Each path below is one point turned by a fixed rotation once a step. After each direction that follows a path, write how fast that rotation turns it, in degrees each step (0 if it stays still).
Each turn is a multiple of 5 degrees from 10 to 175, or 0.
Each row of a path follows its step; steps can be skipped.
path 1
step 0: [-144 -5 -17 -89 101 414 -15 -3 -25 153 -260 -193 -89 -263 78 177 155 54 -139 -163 -247 37 163 113 -54 141 134 12 -51 115 56 15 8 26 94 -46 -51 -70 -4 -21 -147 -71 -53 -44]
step 2: [-134 275 262 36 45 122 71 -119 -91 223 -51 -192 93 103 55 193 -120 -133 -155 1 -189 21 -102 -77 -154 40 113 -77 132 202 14 157 -138 -196 -133 -58 190 -45 53 33 69 12 -145 207]
step 4: [21 -30 96 28 -16 -56 -101 22 184 145 -77 -152 129 162 -130 97 270 15 125 11 -117 57 -81 -137 81 35 245 -41 139 -73 -237 150 197 -269 18 -151 91 146 -230 45 -92 40 -98 181]
step 5: [-99 -96 -153 -129 -232 227 -78 -142 -37 -96 138 -97 -59 19 214 1 17 7 -149 51 -72 -45 -68 -140 -185 -49 296 -195 22 -180 25 116 -138 -171 -181 -32 309 -37 -19 -112 5 84 47 140]
step 6: [232 -129 -68 -96 -27 235 59 40 -216 51 -10 -108 55 169 -130 34 318 -63 -95 -148 172 72 -180 188 106 -88 1 -102 222 -45 -17 -40 -39 32 2 94 132 -84 -223 -118 -206 -97 -8 217]
step 8: [153 -118 -110 -16 -258 232 89 92 -114 294 178 -178 -31 -41 97 111 25 -4 -119 -331 -267 1 7 81 -256 -100 48 7 -27 -133 174 -141 133 17 24 -126 48 26 -65 -86 -2 84 17 4]
step 9: [-209 221 113 -18 124 157 -35 -10 -73 337 29 -259 58 -134 13 131 70 -60 -5 -34 -40 188 -170 95 90 38 26 -132 41 139 110 -226 -164 -21 -30 53 -71 -119 -23 -74 -149 -68 28 316]
step 14: [7 -111 -70 -43 -171 191 -115 -95 53 104 -92 -117 33 208 51 -76 89 44 -69 93 -38 -216 -204 99 133 -41 264 -192 220 -103 -101 19 157 -14 108 13 158 -296 -109 85 197 -23 161 142]
Speeds:
[7 17 11 -18 -9 33 9 -60 -6 -20 31 17 -33 31 -17 -56 -20 49 45 46 -2 -16 10 -10 25 95 20 -41 -51 -9 52 -79 65 -33 -60 51 -25 -21 34 -46 -31 39 -13 26] -> 170
[-47 19 43 -65 -14 28 -63 -34 8 1 -27 -14 81 16 0 29 -81 47 89 -14 9 -38 -14 -6 35 -11 38 26 -37 65 -44 26 -21 39 20 -24 15 -2 -12 -51 33 -8 -7 43] -> 145
[-16 47 12 41 -79 9 -8 7 45 6 14 50 -14 60 -3 3 -44 -64 -31 -15 -28 -35 -71 -11 -87 -28 22 -47 -14 -13 -7 -29 54 21 -27 -43 21 9 20 -13 91 19 33 -1] -> 115
[-12 14 9 14 -62 -60 -12 -5 -35 -8 70 11 29 21 29 51 9 -58 -8 51 40 43 34 20 -36 9 -6 8 29 13 55 3 -104 4 -37 20 -17 -29 5 -81 2 -3 -26 76] -> 100
[20 53 -25 -50 -25 -2 46 1 -56 -22 1 -67 -10 38 33 -28 -31 -6 -79 -5 -50 -111 11 -35 65 -24 0 33 27 4 40 -39 -42 -27 30 -35 4 8 38 -9 -2 -32 36 20] -> 120
[2 7 34 15 -10 37 46 36 7 -61 31 10 53 -49 19 -6 -21 18 40 -13 -47 -26 78 -4 -55 13 -10 -56 36 32 47 66 2 -7 -9 -22 105 7 63 4 -39 21 -8 -35] -> 135
path 2
step 1: [-295 -43 157 -22 -179 95 -100 75 61 -138 45 47 26 377 11 113 95 -85 2 -40 40 135 151 30 -195 -81 238 -23 4 -96 -20 -9 78 54 37 -36 147 215 -77 -80 76 51 -13 4]
step 3: [37 -134 -72 -95 -127 -11 48 -27 113 -23 159 100 2 -19 -71 66 -17 54 -29 49 71 -21 209 -206 -319 -1 194 113 -60 99 -20 -42 2 29 -225 -181 48 200 -44 79 191 -199 -146 -148]
step 4: [-16 -54 -98 -183 205 -16 87 -122 -63 97 139 -7 -60 170 202 16 23 77 202 172 168 159 10 -12 -106 -171 225 -149 81 34 -308 31 -49 55 -93 -26 34 6 135 -111 66 81 16 75]
step 5: [87 31 -64 -7 54 6 -53 -94 192 -225 39 -176 13 -5 -53 167 -71 106 -11 195 20 209 44 -141 -242 -143 -25 -113 128 -25 99 260 45 -128 -140 62 42 95 -13 176 19 -235 8 137]
step 9: [126 279 -76 -41 243 168 53 -171 -36 -87 139 234 -130 -93 -104 69 -39 -157 -109 -40 164 -77 152 -107 -129 -10 119 -56 31 63 -147 141 -160 -25 -95 40 -101 -45 137 -127 -95 51 75 15]
step 12: [83 53 139 73 -89 82 -202 -316 182 -61 36 85 -42 101 -112 198 -194 -175 -7 -188 105 5 -38 -117 33 -73 -160 -22 232 -91 13 -70 57 -168 -51 129 16 -82 -161 -41 110 79 83 62]
step 13: [89 -111 103 -286 -178 129 5 -20 43 7 -100 320 35 -48 57 -12 148 -130 -124 -7 107 -216 -136 -125 -142 -67 -190 7 148 153 -57 38 -16 120 79 -94 -77 169 -96 -45 56 -46 -12 -113]
step 15: [160 51 184 -83 36 3 42 -315 -47 77 -180 128 -52 32 74 154 65 16 -14 179 69 -96 -172 53 -155 3 2 -142 -60 -92 82 318 -58 -4 -24 57 147 94 -257 -19 138 -56 -20 -63]
Speeds:
[6 67 2 -9 -33 5 37 50 6 28 23 17 43 38 -71 84 53 44 -42 0 -26 -14 -45 74 16 1 43 -30 -48 22 42 50 15 -16 7 49 -49 -18 11 -48 -9 -7 34 -41] -> 45
[-28 -31 35 59 -28 5 -14 -19 -26 48 -52 36 22 68 -43 -37 28 62 35 -13 17 -7 -47 27 -39 -41 -6 -26 42 -72 -10 -1 -41 -17 -8 -35 46 -23 19 4 28 12 -70 -85] -> 160
[4 -46 7 13 17 -52 -25 -52 -74 -75 7 101 -34 -11 -48 10 13 16 4 -49 15 -54 -36 8 28 -2 -62 11 10 25 -16 10 56 0 -5 42 17 -24 -28 -35 -83 -29 7 12] -> 20
[11 49 -18 40 5 -22 56 -14 19 -30 -26 29 -34 91 -13 -37 17 -73 51 11 48 -4 58 23 56 2 -19 55 -65 -11 -15 0 0 -13 -91 21 -11 6 -26 -17 61 -1 17 -29] -> 130
[21 3 -27 -26 29 -22 21 -20 17 67 30 38 32 -6 43 -47 19 -4 18 53 0 22 -124 -12 51 -17 34 21 -11 -45 -54 -73 4 -19 37 59 -11 -27 -73 -3 5 8 13 18] -> 170
[-13 17 38 1 -13 37 43 -7 -39 42 11 -60 -35 -9 -10 -25 -31 -15 -15 -74 75 60 -35 1 -18 -14 31 29 16 35 -27 14 2 1 -55 65 47 -59 35 20 -60 73 53 -10] -> 145
path 3
step 1: [43 23 102 267 -155 -43 40 -26 98 161 -40 48 15 102 98 164 98 47 70 80 61 14 125 -119 -157 165 157 -83 -50 -71 -4 -197 154 196 14 -237 -192 -269 27 -202 30 -74 -161 -237]
step 4: [76 -9 121 167 -132 -140 67 -110 45 -246 105 -192 161 86 123 -130 -79 81 38 141 243 73 -253 107 -81 21 -135 122 118 14 75 116 -279 79 178 180 -108 -21 -182 -96 -24 134 6 -124]
step 5: [-23 47 62 -33 60 202 -46 -77 -32 73 -145 -61 -18 -130 122 -108 262 143 -76 -16 112 -203 -250 -37 32 62 -317 107 -88 226 31 206 56 -96 198 -19 -190 -37 75 16 -57 12 -106 242]
step 7: [157 18 -103 -206 -81 2 -24 29 93 -119 322 -147 104 166 -300 -149 -79 130 41 -97 64 -91 -41 74 89 172 -136 -95 -227 -11 58 59 212 -119 -122 -22 168 195 40 -86 125 100 -50 37]
step 9: [-197 -221 -40 -83 99 178 155 48 106 -6 26 -150 -214 244 -16 -25 -115 70 95 70 -207 -90 310 -133 -17 -189 -51 -57 31 -4 158 -73 16 -82 -129 54 -116 -142 -4 -55 -258 -37 -55 -174]
step 10: [-11 113 124 -143 66 25 318 -73 36 14 111 -25 -52 -131 -9 103 -99 -405 -85 12 111 194 215 -133 -12 -36 -126 49 -98 1 -61 -71 192 -74 -64 -64 133 -201 177 103 78 -89 -40 -183]
step 12: [61 221 227 63 12 4 123 0 9 -131 78 97 109 -7 -50 -33 85 -201 107 220 36 -99 259 15 -9 -114 318 111 218 -76 114 27 -199 -23 -35 -120 -147 102 -56 -134 -41 57 106 241]
step 13: [27 -78 -61 54 -130 30 313 -142 -31 -67 5 191 48 -189 213 -70 155 -49 -181 -157 -23 -96 -150 32 -79 -41 -82 22 243 69 179 -22 -83 148 -181 -25 -10 -28 -213 166 133 -167 212 103]
Speeds:
[37 -24 -46 36 -18 -29 13 -6 -1 20 0 4 43 34 -29 32 -6 70 19 -3 60 -15 -16 -56 -34 53 -30 9 -42 41 -58 -40 -101 -15 80 -22 13 8 -2 41 -55 -25 -34 30] -> 25
[-61 13 -66 -20 23 -38 25 34 21 11 34 4 -29 -22 -30 -21 -5 68 93 2 -28 34 -2 12 84 45 14 5 46 -11 -6 22 31 -71 39 -32 -3 -49 0 14 41 -65 -24 -33] -> 40
[-33 12 -7 -87 -48 15 26 12 -74 29 -3 -9 -43 -3 -13 -45 -37 22 -53 -40 -28 14 -13 -68 -36 -19 5 62 6 -2 38 -74 6 47 -10 2 -2 -57 47 57 15 -46 -24 41] -> 95
[52 34 -6 7 34 23 51 2 16 148 12 -40 -34 -14 -36 -28 14 -43 6 8 24 -26 -60 -23 47 21 39 21 -25 -69 2 -36 7 -8 2 -24 -41 0 -23 -29 -36 54 13 5] -> 170
[2 13 28 -14 -53 13 -15 -7 88 29 -61 -15 -16 82 -53 85 -17 -17 -2 -28 -79 -22 36 -36 30 18 -28 21 3 -7 -20 -42 7 11 33 33 31 -10 26 -31 24 -13 36 -78] -> 45
path 4
step 0: [81 -55 -102 -180 15 143 55 70 -23 -37 158 96 -37 -181 -183 47 65 178 67 221 -76 19 86 -83 13 -76 -303 -2 3 -200 55 148 -24 -38 -48 127 -59 -213 -56 -321 159 -73 57 104]
step 1: [-87 -24 82 -22 135 100 -125 -198 95 1 193 37 -16 -77 45 67 252 147 90 -52 -11 79 -185 307 -37 -132 -24 -23 133 85 166 17 -47 -102 292 -142 -29 -153 13 -43 -108 -23 -234 174]
step 3: [141 -9 98 -136 279 168 97 -10 112 18 -9 -77 -144 -48 161 -2 72 -171 33 32 102 -48 -126 -94 -37 164 -145 -206 -191 -241 105 -80 54 -125 30 -145 -116 -73 -299 -37 142 21 55 107]
step 4: [-73 -79 132 139 54 113 113 141 -28 -109 7 140 -61 162 -16 -14 5 76 72 182 -165 232 -232 -257 -19 -153 6 99 91 125 214 120 -75 -37 186 -251 21 -18 -67 -5 114 -211 51 85]
step 9: [143 101 48 -25 133 139 60 155 -120 42 193 -63 -154 3 94 19 116 -109 9 79 85 49 151 71 -137 -176 -239 146 -112 -9 94 42 -62 -221 126 -282 -3 164 -229 -56 -56 -9 119 154]
step 12: [-30 -56 15 -115 269 256 -286 118 32 143 9 62 -135 -64 25 -71 57 108 -80 -174 -74 52 -14 -39 132 -143 -26 -37 -121 -39 -12 145 -284 -105 246 -44 -179 -56 56 -22 197 -20 -90 78]
step 15: [38 -20 -226 78 7 59 33 127 15 64 78 -196 1 160 118 47 9 -196 -128 178 35 33 -123 0 -141 18 -106 106 91 -206 147 143 -347 -156 228 -124 6 -84 43 -53 109 -151 144 88]
step 16: [56 -352 -88 67 46 259 116 58 83 -48 -39 113 160 -167 16 160 0 168 55 123 17 27 -139 57 -7 -74 -175 -153 -129 -151 -38 -61 193 -87 118 -77 -199 -28 -22 -147 39 -259 12 -48]
Speeds:
[53 10 -79 39 48 -20 -35 18 56 33 6 -7 38 12 -25 11 -22 49 42 89 26 0 -12 82 -11 -58 0 7 47 35 -4 -42 9 7 -5 21 -4 -34 68 -58 37 -11 35 1] -> 70
[60 36 25 -32 67 -8 6 82 -46 18 56 23 40 8 2 -1 10 12 32 -65 31 62 -44 -11 -5 11 40 11 -34 13 86 -23 23 -34 -26 8 -19 -12 42 0 -80 24 -11 44] -> 135
[8 11 -7 10 -55 -29 14 -95 -22 47 41 93 -14 9 -19 -12 23 -64 -27 14 31 12 43 10 -44 -47 -5 7 4 9 3 -36 2 -78 -16 -16 81 -14 43 -11 -12 10 -64 38] -> 85
[-18 -13 -14 -30 99 -2 -77 -61 18 7 -33 63 45 59 31 -8 52 10 -6 -72 21 -4 10 -17 39 37 -24 16 -11 42 -40 -77 -10 -13 11 17 5 -8 -36 -8 23 28 2 -66] -> 70
[6 7 20 36 -47 -20 -6 40 -44 -4 5 15 -54 41 26 48 50 64 -19 -27 6 -48 39 37 28 -60 -9 -68 -61 -12 18 -11 44 -49 -59 -5 -71 11 -14 -58 45 9 -11 -42] -> 160
[7 -7 -8 11 -27 -64 -28 -14 14 -60 17 -31 21 -1 1 -7 57 4 61 58 53 28 5 -65 6 15 20 50 -60 -2 12 37 -113 1 -57 10 9 35 -13 -75 -9 -7 -26 -27] -> 175
